Here are some rows, each followed by its group. Groups can overlap.
-1.27 & 0.86 & 1.84 & 0.88 & 0.73 & 0.54 & 2.03 & -0.34 & -0.10 & -0.51 & -0.03 & 1.70 & -0.19 & 0.56 & -0.13 & 0.23 & -0.39 & 1.26 & 0.03 & -0.01 & -0.21 & 0.19 & -1.37 & 1.61 \\ 0
0.04 & -0.55 & 1.00 & 0.67 & 0.63 & -0.72 & -0.09 & 0.19 & -1.63 & -1.71 & -1.96 & 1.27 & -1.24 & 0.34 & 0.00 & -0.03 & 0.71 & 0.06 & 0.41 & 0.30 & -0.24 & 0.33 & -1.31 & -0.16 \\ 0
0.79 & -0.55 & 0.44 & -0.33 & 0.55 & -0.05 & -1.33 & -0.45 & -0.08 & 0.36 & 0.59 & -1.86 & 1.42 & 0.61 & -0.67 & -1.68 & 0.32 & 0.51 & -1.27 & 0.50 & 0.99 & 1.43 & -0.66 & -1.18 \\ 1
1.45 & -0.16 & 0.34 & -0.72 & -0.73 & -1.55 & -1.88 & -1.39 & 0.94 & 0.51 & 0.67 & -0.80 & -1.74 & -0.96 & -1.28 & 0.19 & 0.88 & -0.53 & -0.99 & 0.19 & -0.65 & -0.90 & 1.05 & -0.12 \\ 2
1.82 & -0.32 & 0.10 & 0.22 & 0.47 & -0.94 & 0.39 & -0.20 & -0.13 & -0.25 & -0.08 & -0.85 & 0.78 & 0.16 & -0.38 & -1.21 & -1.44 & 0.15 & -0.31 & -0.18 & -0.09 & 0.79 & -0.50 & -0.53 \\ 1
-1.81 & 0.15 & -0.67 & 0.95 & -0.71 & 0.45 & 0.70 & -0.65 & 0.55 & 0.13 & -1.28 & 0.12 & 0.25 & -0.13 & 0.59 & 0.43 & -0.19 & -1.09 & -1.29 & -1.54 & -0.40 & 0.09 & 1.15 & -0.12 \\ 2
-0.29 & 1.04 & -0.61 & 0.08 & -0.65 & -1.01 & 0.27 & -1.84 & 0.95 & 1.25 & 2.09 & 0.47 & -1.29 & -0.17 & -1.78 & 1.06 & 0.01 & -0.72 & -1.33 & -1.10 & -1.02 & -0.08 & 1.50 & -0.74 \\ 2
1.38 & 0.44 & -0.94 & 0.24 & 0.95 & -1.84 & -0.96 & -1.09 & -0.40 & -0.14 & -0.17 & -0.73 & 2.46 & 0.36 & -0.09 & -0.91 & -0.53 & -0.45 & -0.30 & -1.21 & -0.22 & 0.80 & 1.46 & -2.03 \\ 3
-1.16 & 0.76 & -0.48 & -0.29 & 0.56 & -1.97 & -1.21 & 0.85 & 1.09 & -1.48 & 0.01 & -3.07 & -0.91 & 0.63 & 0.37 & 0.60 & -1.22 & -0.62 & 0.24 & 2.00 & 0.56 & -2.07 & 0.87 & -0.88 \\ 4
0.48 & 0.49 & 1.19 & 0.18 & 0.96 & -0.65 & 0.59 & 0.35 & -0.63 & -1.24 & -1.01 & -0.55 & 0.71 & 1.16 & -2.03 & -0.65 & -0.22 & 0.88 & 0.53 & -1.08 & 1.04 & 0.29 & -1.78 & 0.50 \\ 0
-0.67 & 0.75 & 0.87 & 0.00 & 0.47 & -0.34 & -0.29 & 0.85 & -0.19 & 0.01 & 0.23 & 0.17 & -1.40 & 0.49 & -1.41 & -0.16 & 0.16 & 0.93 & -0.36 & 1.41 & 1.12 & -0.47 & -0.67 & 0.71 \\ 5
-0.87 & -0.77 & -0.02 & 1.96 & -0.55 & 0.32 & -0.14 & 0.16 & 0.93 & 0.69 & 0.35 & -1.02 & 0.02 & -1.61 & 0.87 & 0.12 & -0.71 & -0.92 & 0.33 & 0.46 & -0.48 & -0.49 & 1.37 & 0.86 \\ 2
0.03 & -0.23 & -0.48 & 0.33 & -2.39 & -0.21 & -0.17 & -1.13 & 2.44 & 1.02 & 1.94 & -0.93 & -0.20 & -1.29 & -0.93 & 0.75 & 0.76 & -0.89 & -1.58 & -1.87 & -0.91 & -0.45 & 1.68 & 1.25 \\ 2
-1.63 & -0.22 & 1.35 & -0.18 & -1.72 & 0.12 & 0.87 & 0.65 & 0.93 & -0.87 & -1.03 & -0.77 & -0.46 & 0.18 & 0.43 & -0.09 & 0.48 & -0.21 & 0.05 & 0.41 & 0.29 & -0.64 & 0.22 & 2.21 \\ 5
-0.85 & 1.25 & 1.07 & 1.33 & 0.55 & -0.12 & 0.90 & -1.35 & -1.78 & -1.07 & -1.08 & 0.17 & 0.65 & 0.46 & -1.63 & -2.04 & 0.31 & 0.83 & 0.45 & -0.56 & 2.06 & 1.95 & -1.52 & 0.52 \\ 0
-0.53 & -0.19 & 0.51 & 1.24 & -1.03 & -1.14 & 0.44 & -0.78 & 0.28 & -0.79 & -0.39 & -0.92 & 1.17 & 0.29 & 0.59 & 0.46 & -0.70 & -1.15 & -0.03 & -1.45 & -0.92 & -0.38 & 0.30 & 0.94 \\ 3
-0.11 & 0.31 & 0.22 & -0.89 & -0.88 & 0.27 & -0.35 & 1.48 & -0.12 & -0.69 & -0.39 & 1.02 & 0.08 & 1.68 & -0.16 & -0.48 & 0.39 & -0.22 & 0.31 & 0.59 & 0.79 & -0.74 & -0.13 & 0.43 \\ 5
0.56 & 1.01 & 0.34 & -1.08 & 1.97 & 0.06 & -1.31 & 0.54 & -0.38 & 0.30 & 0.16 & -0.25 & -0.52 & 1.73 & 0.61 & 1.84 & -0.14 & 0.10 & 0.31 & -0.13 & -0.55 & -0.61 & -0.90 & 0.10 \\ 5
-0.22 & -0.61 & -0.58 & 0.52 & 0.08 & 0.22 & -1.56 & -0.71 & 0.51 & 1.99 & 0.72 & -0.71 & -0.43 & -2.52 & -1.12 & -0.06 & 0.82 & -0.24 & -1.20 & 0.55 & 0.27 & 0.05 & 1.04 & -0.65 \\ 2
1.53 & -0.56 & -0.51 & -0.26 & 0.07 & 2.36 & 1.86 & -0.67 & -1.42 & 1.12 & -0.53 & -0.97 & -0.10 & -0.16 & -0.06 & -0.66 & 0.52 & 1.43 & -0.14 & -0.52 & 0.28 & 1.60 & -1.88 & 0.75 \\ 1
0.45 & -0.97 & 0.99 & -0.12 & -0.17 & 0.58 & 1.29 & -0.12 & -0.59 & -0.13 & 0.34 & -0.90 & 0.48 & 1.67 & 1.04 & -1.68 & 1.43 & 0.23 & 0.61 & -0.83 & -0.16 & 0.55 & -1.60 & -0.45 \\ 1
0.45 & -1.28 & -0.56 & 0.12 & -0.90 & -1.28 & -1.23 & -0.84 & 1.02 & 0.96 & 0.91 & 0.39 & -2.08 & -2.55 & -0.67 & 1.55 & 1.74 & -0.84 & -1.61 & 1.39 & -1.10 & -0.74 & 2.01 & 0.79 \\ 2
-1.22 & -0.41 & 0.74 & 0.51 & -0.10 & -1.56 & -0.58 & 0.91 & 0.44 & -1.37 & -0.57 & -1.02 & -0.44 & 0.43 & 0.22 & 0.31 & -1.46 & -0.69 & 1.81 & -0.67 & -0.46 & -1.19 & 0.72 & -0.56 \\ 3
0.32 & -0.21 & 1.15 & -0.12 & 0.77 & -0.10 & -0.58 & 1.19 & -0.66 & -0.88 & 1.01 & -0.16 & -0.46 & 0.75 & -0.15 & 0.49 & 0.22 & 0.29 & 1.54 & 0.90 & -0.39 & -0.63 & -0.34 & 0.66 \\ 5
1.32 & 0.61 & -1.44 & -0.81 & 1.15 & -0.29 & -1.14 & 1.28 & -1.07 & -1.11 & 0.86 & -0.01 & 0.53 & 0.66 & -0.99 & -1.19 & 0.11 & -0.32 & 0.51 & 1.45 & 0.88 & -0.52 & -1.03 & -0.16 \\ 5
1.56 & 2.37 & -1.14 & -0.57 & -0.15 & 1.99 & -0.84 & 0.24 & -0.74 & 0.35 & 1.61 & 1.44 & 1.31 & -0.26 & -0.78 & -1.64 & -2.13 & -1.65 & 0.54 & -0.03 & 0.94 & 0.07 & 0.49 & -1.56 \\ 6
0.16 & 1.48 & -0.36 & -1.03 & -1.82 & 1.30 & 0.84 & -1.70 & 2.22 & 2.49 & 0.84 & -1.27 & -3.21 & -1.22 & -0.98 & 0.24 & 1.51 & 0.04 & -0.91 & -1.04 & -0.30 & 0.15 & 1.26 & -0.09 \\ 2
-0.77 & 0.01 & -0.37 & 0.40 & -1.33 & -0.16 & 1.50 & 0.82 & 0.77 & -0.03 & 0.22 & -0.78 & 0.13 & -0.48 & 0.54 & -0.12 & -0.42 & 0.06 & 0.92 & -0.64 & 0.41 & 0.49 & 0.67 & -0.07 \\ 4
-1.27 & -0.29 & -1.39 & -0.94 & -1.45 & -1.35 & 0.31 & -0.56 & 2.11 & 2.20 & 2.19 & -0.71 & -0.06 & -0.23 & 1.17 & 1.56 & -0.21 & -0.26 & -1.07 & -0.59 & -1.84 & -0.95 & 2.03 & -0.58 \\ 2
-1.36 & -1.00 & -1.23 & 0.08 & 1.04 & 1.02 & 2.28 & -0.56 & 0.28 & 2.58 & -1.23 & -1.03 & -1.14 & -1.88 & 1.87 & 1.66 & 0.57 & 0.89 & -1.29 & 0.33 & -0.65 & 0.78 & 0.76 & 0.18 \\ 2
-0.15 & -0.02 & -0.11 & -0.56 & -0.64 & 0.62 & 0.24 & 1.44 & 0.92 & -1.18 & -0.09 & -1.33 & -0.76 & 0.49 & 0.68 & 0.24 & 0.47 & 0.39 & 1.33 & 0.73 & 0.73 & -1.01 & -0.25 & 0.43 \\ 5
2.29 & 1.52 & -1.84 & -1.01 & 2.31 & 1.46 & -1.33 & -0.56 & -0.69 & 1.51 & 0.73 & 0.70 & 1.77 & 0.09 & 3.28 & 0.78 & -2.46 & -0.93 & -0.89 & 1.72 & -0.33 & 0.40 & 0.15 & -2.12 \\ 6
-1.30 & -0.49 & -0.71 & 0.41 & -1.74 & -0.43 & 0.85 & 1.13 & 2.40 & -0.31 & 0.45 & 0.02 & -1.56 & 0.99 & 0.23 & 1.27 & -1.75 & 0.37 & 0.31 & -1.68 & -0.63 & -1.24 & 0.22 & 1.78 \\ 4
0.06 & -0.38 & -0.40 & 0.39 & -0.69 & -1.50 & -1.36 & -0.12 & -0.52 & -0.34 & -1.25 & -0.49 & 1.80 & 0.65 & 0.03 & -0.22 & -0.83 & -1.28 & 0.02 & -0.16 & -0.37 & 0.35 & 1.12 & -2.53 \\ 3
0.82 & -0.21 & -0.04 & -0.88 & 0.53 & 0.97 & -0.74 & 1.11 & -1.34 & -0.01 & -0.44 & -0.43 & 0.44 & 0.63 & -0.51 & -1.36 & 0.73 & 0.98 & -0.25 & 1.66 & 1.96 & -0.47 & -0.92 & 0.60 \\ 5
1.46 & -0.33 & -1.05 & 0.41 & -0.14 & 0.48 & 0.41 & 0.53 & -1.00 & -0.46 & 0.15 & -0.59 & 0.10 & 1.10 & -0.42 & -0.79 & -0.63 & -0.24 & 0.40 & -0.32 & -0.20 & 0.59 & -0.86 & -0.35 \\ 1
1.56 & 0.13 & -0.56 & -0.26 & -0.19 & 1.24 & 0.22 & 1.35 & -0.19 & -0.29 & 0.49 & 0.36 & -0.02 & 0.57 & 0.32 & -0.20 & -0.08 & 0.91 & 0.14 & 0.90 & 0.29 & 0.14 & -0.83 & 1.77 \\ 5
-0.21 & -0.91 & -1.36 & 1.27 & -3.09 & -0.80 & 0.32 & -1.19 & 1.61 & 1.12 & 0.44 & 0.79 & -0.96 & -1.00 & -0.23 & 2.09 & 1.47 & -0.78 & -0.76 & -1.39 & -2.49 & -1.43 & 2.40 & 0.48 \\ 2
-0.65 & -0.34 & -0.25 & 1.15 & -0.13 & 0.39 & 0.79 & -1.76 & 2.05 & 1.09 & -0.29 & 0.85 & -2.96 & -1.27 & 0.89 & 1.97 & 0.55 & -1.18 & -1.21 & -0.20 & -0.89 & 0.30 & 0.76 & 0.35 \\ 2
-0.18 & 0.42 & 1.61 & 1.15 & -1.36 & 0.03 & 0.12 & -0.56 & -0.12 & 0.33 & -1.22 & 1.97 & -0.17 & -0.76 & 0.87 & 0.32 & 0.60 & 0.15 & -0.10 & -0.12 & -0.86 & 0.89 & 0.21 & 1.69 \\ 6
-1.33 & -1.05 & 0.63 & 0.59 & -1.52 & -0.06 & 1.52 & 1.01 & 1.26 & -0.75 & -0.54 & -0.07 & 1.14 & 0.56 & 1.21 & 0.27 & -1.44 & 0.72 & 0.97 & -1.73 & -0.93 & -0.32 & 0.02 & 1.14 \\ 4
-0.39 & 0.83 & -1.32 & 0.02 & -1.67 & 0.95 & 0.25 & -1.17 & 0.94 & 1.21 & -0.07 & 0.71 & -1.39 & -2.73 & -1.33 & 0.95 & 3.05 & -0.87 & -0.86 & -1.39 & -0.06 & -1.48 & 1.67 & -0.13 \\ 2
-0.43 & 0.58 & 0.04 & 0.57 & 0.09 & 2.88 & 1.27 & 0.06 & 0.65 & 0.17 & 0.06 & 1.98 & 0.22 & -1.01 & 2.16 & 0.42 & -0.75 & 0.35 & -0.61 & 0.64 & 1.34 & -0.18 & -0.22 & -0.17 \\ 6
0.01 & -1.40 & 0.61 & 0.07 & 1.12 & -0.34 & -0.41 & 0.88 & 0.10 & -0.63 & 1.11 & 0.18 & -0.34 & -0.62 & -0.11 & -0.63 & 0.13 & 0.17 & 0.13 & 0.10 & 0.89 & 0.53 & -0.66 & -0.29 \\ 1
-0.32 & -0.82 & 0.39 & -0.02 & -0.84 & -0.11 & -1.97 & 2.36 & 0.70 & -1.98 & 0.09 & 0.36 & 2.12 & -0.11 & -1.22 & -1.03 & -0.76 & -0.25 & 1.22 & 0.93 & 0.73 & -1.18 & 0.72 & 1.08 \\ 5
-0.81 & 1.11 & -0.25 & -0.98 & -0.42 & -2.16 & -0.83 & -0.67 & 0.42 & -0.45 & 2.23 & -0.80 & 1.23 & 0.90 & -0.93 & -0.60 & -2.03 & 0.67 & -0.18 & -0.34 & -0.46 & -0.14 & 0.76 & 0.74 \\ 4
0.17 & 0.83 & -0.84 & -0.57 & 1.51 & 1.50 & 1.68 & 0.35 & -0.83 & -0.56 & -1.64 & -1.00 & -1.16 & 0.89 & 0.25 & -0.56 & 0.14 & 1.73 & -0.34 & 0.01 & 0.81 & 0.59 & -1.84 & 0.93 \\ 0
0.03 & -1.58 & 1.67 & 1.16 & -0.19 & -1.57 & -1.24 & 1.28 & -1.21 & -0.62 & -1.50 & 0.53 & -0.69 & 0.64 & 0.23 & 0.67 & -0.38 & 1.14 & -0.15 & -0.02 & -1.58 & -0.74 & -0.21 & 1.40 \\ 5
0.49 & 1.77 & -0.46 & 0.60 & 2.01 & 2.13 & 0.71 & -2.11 & 0.60 & 0.90 & 1.02 & 1.50 & 1.01 & -1.08 & 1.11 & 0.54 & -0.98 & -0.17 & -0.62 & 0.45 & -0.54 & 0.27 & -0.11 & 0.44 \\ 6
-1.39 & -0.51 & 0.73 & 0.59 & 0.34 & 0.50 & 1.06 & 0.75 & -0.30 & -1.62 & -1.27 & 0.75 & 0.49 & 0.84 & -0.11 & 0.13 & 0.44 & 1.28 & 1.18 & 0.19 & 1.00 & 0.25 & -1.66 & 1.02 \\ 0
1.39 & -0.82 & 0.50 & -1.79 & 0.97 & -0.39 & -1.26 & 0.12 & -0.73 & 0.25 & -0.09 & -0.30 & 0.48 & 0.43 & -0.24 & -0.84 & 0.50 & -0.37 & -0.16 & 0.77 & 1.38 & -0.10 & 0.60 & 0.07 \\ 5
1.14 & -0.60 & -2.72 & 0.77 & -0.35 & 1.01 & 0.13 & 0.27 & -0.55 & 1.56 & -0.48 & -0.82 & 2.16 & -1.04 & 1.74 & 0.20 & -0.59 & -0.99 & -0.58 & -0.25 & 1.90 & 0.31 & 0.44 & -2.61 \\ 6
0.02 & -1.50 & -0.71 & -1.82 & -0.67 & 0.04 & -0.56 & 1.14 & -0.51 & -0.35 & -0.76 & 0.46 & -0.17 & 0.94 & 0.01 & 1.10 & 0.93 & -0.39 & 0.53 & -1.69 & -0.06 & -1.74 & 0.32 & 0.17 \\ 5
1.18 & 0.66 & -0.49 & 1.46 & -0.48 & 0.45 & 0.42 & -0.21 & -0.61 & -0.38 & -0.01 & 1.59 & 0.87 & 0.56 & 0.60 & -0.06 & -0.35 & -1.67 & -0.59 & -0.05 & 0.58 & -0.36 & -0.62 & -0.88 \\ 6
-1.25 & -1.32 & 0.20 & -0.47 & -1.42 & -1.62 & -0.12 & 1.89 & 0.29 & -0.29 & -0.83 & 0.16 & -0.31 & 1.66 & 0.97 & 1.21 & 0.35 & 0.31 & 0.68 & -0.84 & -0.30 & -0.99 & 0.04 & 2.35 \\ 5
-0.61 & -1.08 & -0.59 & 1.15 & -1.35 & -0.17 & -0.18 & 0.07 & 2.47 & 1.25 & 1.91 & 0.06 & -0.93 & -2.36 & -0.35 & 0.71 & 1.72 & -0.23 & -0.37 & -0.08 & -0.16 & -0.14 & 2.14 & -0.19 \\ 2
-0.82 & -2.20 & 0.45 & 0.39 & -0.54 & -0.36 & 1.16 & -0.02 & -0.16 & 1.53 & 0.42 & -0.38 & 0.02 & -0.36 & 0.66 & -0.44 & 0.20 & 0.09 & -0.08 & 1.32 & -0.36 & 0.23 & -0.14 & -0.47 \\ 1
1.32 & -0.33 & -1.56 & 0.03 & 0.72 & 0.63 & -0.60 & -0.56 & 0.15 & 0.34 & 1.28 & 0.55 & 2.09 & -0.95 & -0.17 & -1.12 & -0.74 & -0.32 & 0.06 & -0.81 & 1.27 & 1.07 & 0.14 & -1.36 \\ 1
-0.65 & 0.66 & -0.22 & 0.13 & -0.03 & 1.07 & 1.28 & -0.02 & -0.71 & 0.47 & 1.59 & -0.49 & 1.06 & -1.60 & -0.69 & -1.71 & -0.15 & 0.52 & 0.89 & 0.60 & 0.65 & 0.00 & -0.23 & 0.49 \\ 1
-0.08 & 0.45 & 0.08 & 1.10 & -0.26 & 1.52 & 0.07 & -0.59 & 0.06 & 0.91 & 0.29 & 0.99 & -0.04 & -0.47 & 1.69 & 0.56 & -0.75 & 0.11 & 0.21 & -0.51 & -0.92 & 0.52 & -0.56 & 0.52 \\ 6
0.19 & 0.09 & 0.88 & 0.44 & 0.16 & 0.16 & 0.51 & -1.46 & 0.46 & 0.09 & 0.88 & 1.62 & -0.58 & 0.62 & 2.82 & 1.60 & -1.65 & 0.74 & -0.12 & -0.51 & -2.32 & -0.47 & 0.21 & -0.01 \\ 6
0.45 & -0.35 & 0.00 & 0.44 & -0.25 & 0.89 & 0.08 & -1.05 & -0.23 & 1.79 & 1.19 & -0.97 & 0.16 & -0.61 & -1.85 & -1.79 & 0.48 & 0.98 & -1.70 & 1.58 & 1.00 & 1.01 & 0.08 & -0.07 \\ 1
-0.01 & -0.57 & -0.03 & -0.83 & -0.44 & 1.43 & 0.68 & 1.60 & -0.68 & -0.75 & -0.56 & -0.38 & -0.90 & 0.41 & -0.86 & -0.04 & 1.11 & 0.94 & 0.24 & -0.81 & -0.02 & -0.59 & -0.61 & -0.23 \\ 5
0.39 & -0.16 & -0.59 & 1.41 & -1.01 & -0.53 & 0.75 & 0.29 & 0.81 & -0.20 & 1.40 & 1.14 & 1.07 & -0.42 & 1.36 & 0.78 & -1.79 & -1.66 & -0.45 & 0.30 & -0.80 & -0.67 & 0.84 & 0.17 \\ 6
1.04 & 0.67 & -0.52 & 1.47 & 1.42 & 0.80 & 1.01 & -0.85 & -0.73 & 0.79 & -1.42 & 1.38 & 0.74 & 0.54 & 1.34 & 1.05 & -0.73 & -0.05 & -0.29 & -0.76 & -1.03 & 0.13 & -0.48 & -1.24 \\ 6
-0.89 & -0.69 & 0.02 & 0.65 & -0.13 & -1.45 & -0.42 & -1.47 & -0.26 & 0.84 & -0.06 & -1.48 & 1.64 & -1.21 & -0.30 & -0.87 & -0.30 & -1.29 & -0.04 & -0.72 & 0.00 & 1.09 & 0.82 & -1.87 \\ 3
-0.39 & -0.80 & -0.68 & 1.11 & -0.37 & 1.17 & 0.68 & -0.52 & 0.94 & 1.03 & 0.33 & 0.55 & -1.62 & -1.95 & 0.92 & 0.06 & 0.29 & -0.76 & -0.19 & -0.89 & 0.09 & 0.10 & 0.31 & -0.48 \\ 2
1.01 & -1.02 & -0.95 & 0.40 & -2.36 & 0.16 & 0.41 & -0.54 & 1.46 & 0.55 & 0.01 & 0.20 & -0.50 & -0.57 & 0.29 & 1.06 & 0.74 & -0.84 & -0.62 & -1.13 & -0.16 & -0.52 & 1.39 & 0.14 \\ 2
Which 5 groups are nearest to each row below, nearest first, going by the distance to the group's nearest row?
-0.46 & -1.84 & 0.88 & -0.11 & 0.58 & -1.02 & -0.71 & -0.06 & -0.39 & 0.05 & 0.20 & -0.35 & -0.09 & -0.06 & 0.01 & -1.04 & 1.39 & 0.82 & 0.21 & 0.32 & 0.38 & -0.75 & -0.47 & -1.34 \\: 1 5 0 3 2
0.61 & 0.73 & -1.39 & 0.00 & -1.22 & 1.69 & 0.72 & -0.24 & -0.11 & 0.00 & 0.43 & 0.50 & 1.10 & -0.88 & 0.92 & 0.52 & -1.27 & -0.63 & 0.12 & -0.38 & -0.90 & 0.44 & 0.10 & -0.14 \\: 6 4 1 2 5
-0.94 & -0.75 & 0.41 & 0.57 & 0.55 & -0.33 & -2.00 & 1.47 & 1.04 & -0.07 & -0.50 & 0.72 & -0.84 & 0.61 & -0.35 & 1.12 & -0.58 & -0.22 & 0.01 & 1.70 & 0.55 & -1.21 & 0.23 & 0.64 \\: 5 1 3 2 4
0.75 & -0.13 & 0.13 & -0.97 & 0.89 & 0.22 & -0.05 & -0.20 & -0.30 & 0.39 & 0.68 & -1.47 & -0.52 & -0.77 & -0.40 & -0.97 & -0.18 & -0.07 & 0.06 & 1.52 & 1.21 & 0.94 & -0.33 & 0.25 \\: 5 1 2 4 0
-0.37 & 1.41 & 0.84 & -1.28 & 1.95 & 0.47 & 0.86 & 0.69 & -0.79 & -1.84 & -2.57 & 0.89 & -1.58 & 1.33 & 0.01 & 0.65 & -0.64 & 1.21 & 0.67 & 1.37 & 0.43 & 0.35 & -1.04 & 0.79 \\: 0 5 1 6 3
1.07 & -1.91 & -1.71 & -1.33 & -1.96 & -0.54 & -0.20 & -0.45 & 1.89 & 1.24 & 0.44 & -0.83 & -0.67 & -0.56 & 0.18 & 1.29 & 0.71 & -1.35 & -0.45 & -2.19 & -1.90 & -0.24 & 1.94 & -1.44 \\: 2 5 4 3 6
0.79 & -1.35 & -0.31 & 0.89 & 0.50 & -0.16 & 2.06 & -0.23 & -0.85 & 0.86 & 0.97 & -0.58 & 1.07 & -0.90 & 0.56 & -1.40 & 0.12 & 1.17 & -0.80 & -0.44 & 0.14 & 1.58 & -0.95 & -0.93 \\: 1 4 3 6 2
Which 5 groups are nearest to each row below, nearest first, going by the average distance to the group's rows?
0.64 & 1.80 & 0.30 & 0.74 & 1.28 & 0.20 & 0.47 & -1.98 & -1.41 & -0.63 & -0.85 & 1.18 & 0.86 & 0.93 & -0.16 & -0.76 & -1.75 & -0.67 & -1.02 & -0.38 & 0.19 & 1.38 & -0.64 & 0.46 \\: 0 6 1 3 5
-0.66 & 0.08 & 1.34 & 0.09 & 1.27 & -0.47 & -0.53 & 1.00 & -0.96 & -0.62 & -0.46 & 0.09 & -0.18 & 1.04 & 0.98 & -0.49 & -0.47 & -0.18 & 0.78 & 1.20 & -0.59 & -0.14 & -0.41 & 1.21 \\: 5 0 1 3 4
-0.87 & -1.09 & 0.28 & 0.50 & 0.55 & 2.02 & -1.08 & 1.97 & 0.04 & 0.01 & -1.00 & 0.83 & -0.83 & -0.55 & 0.22 & 0.52 & 1.61 & -0.10 & -0.04 & 2.09 & 1.25 & -0.58 & -0.92 & 0.49 \\: 5 0 1 6 2
Which 4 groups are nearest to each row below, nearest first, going by the distance to the group's nearest row?
0.57 & -0.11 & 0.41 & 0.28 & 0.13 & 0.89 & -0.17 & 0.75 & -0.75 & 0.07 & 0.49 & 0.28 & 0.57 & -0.26 & 0.12 & -1.65 & -0.38 & 1.06 & 0.79 & -0.77 & 1.38 & 0.59 & 0.35 & -0.09 \\: 1 5 4 6
-1.50 & -0.63 & 1.72 & 0.94 & 0.44 & 0.65 & 1.13 & 1.27 & -0.63 & -1.45 & -1.39 & 0.47 & -0.93 & 0.01 & -0.61 & -1.01 & 0.63 & 1.58 & 0.27 & 0.52 & 1.41 & 0.23 & -1.70 & 0.33 \\: 0 5 1 4
Which 4 groups are nearest to each row below, nearest first, going by the average distance to the group's rows?
0.89 & -1.35 & -0.37 & 0.15 & 0.25 & -1.13 & -1.42 & 1.07 & -0.95 & -0.83 & -1.86 & 0.26 & -0.99 & 1.27 & 0.79 & 2.33 & -0.55 & 0.87 & 0.37 & 0.13 & 0.61 & 0.64 & -1.04 & 0.30 \\: 5 0 3 1
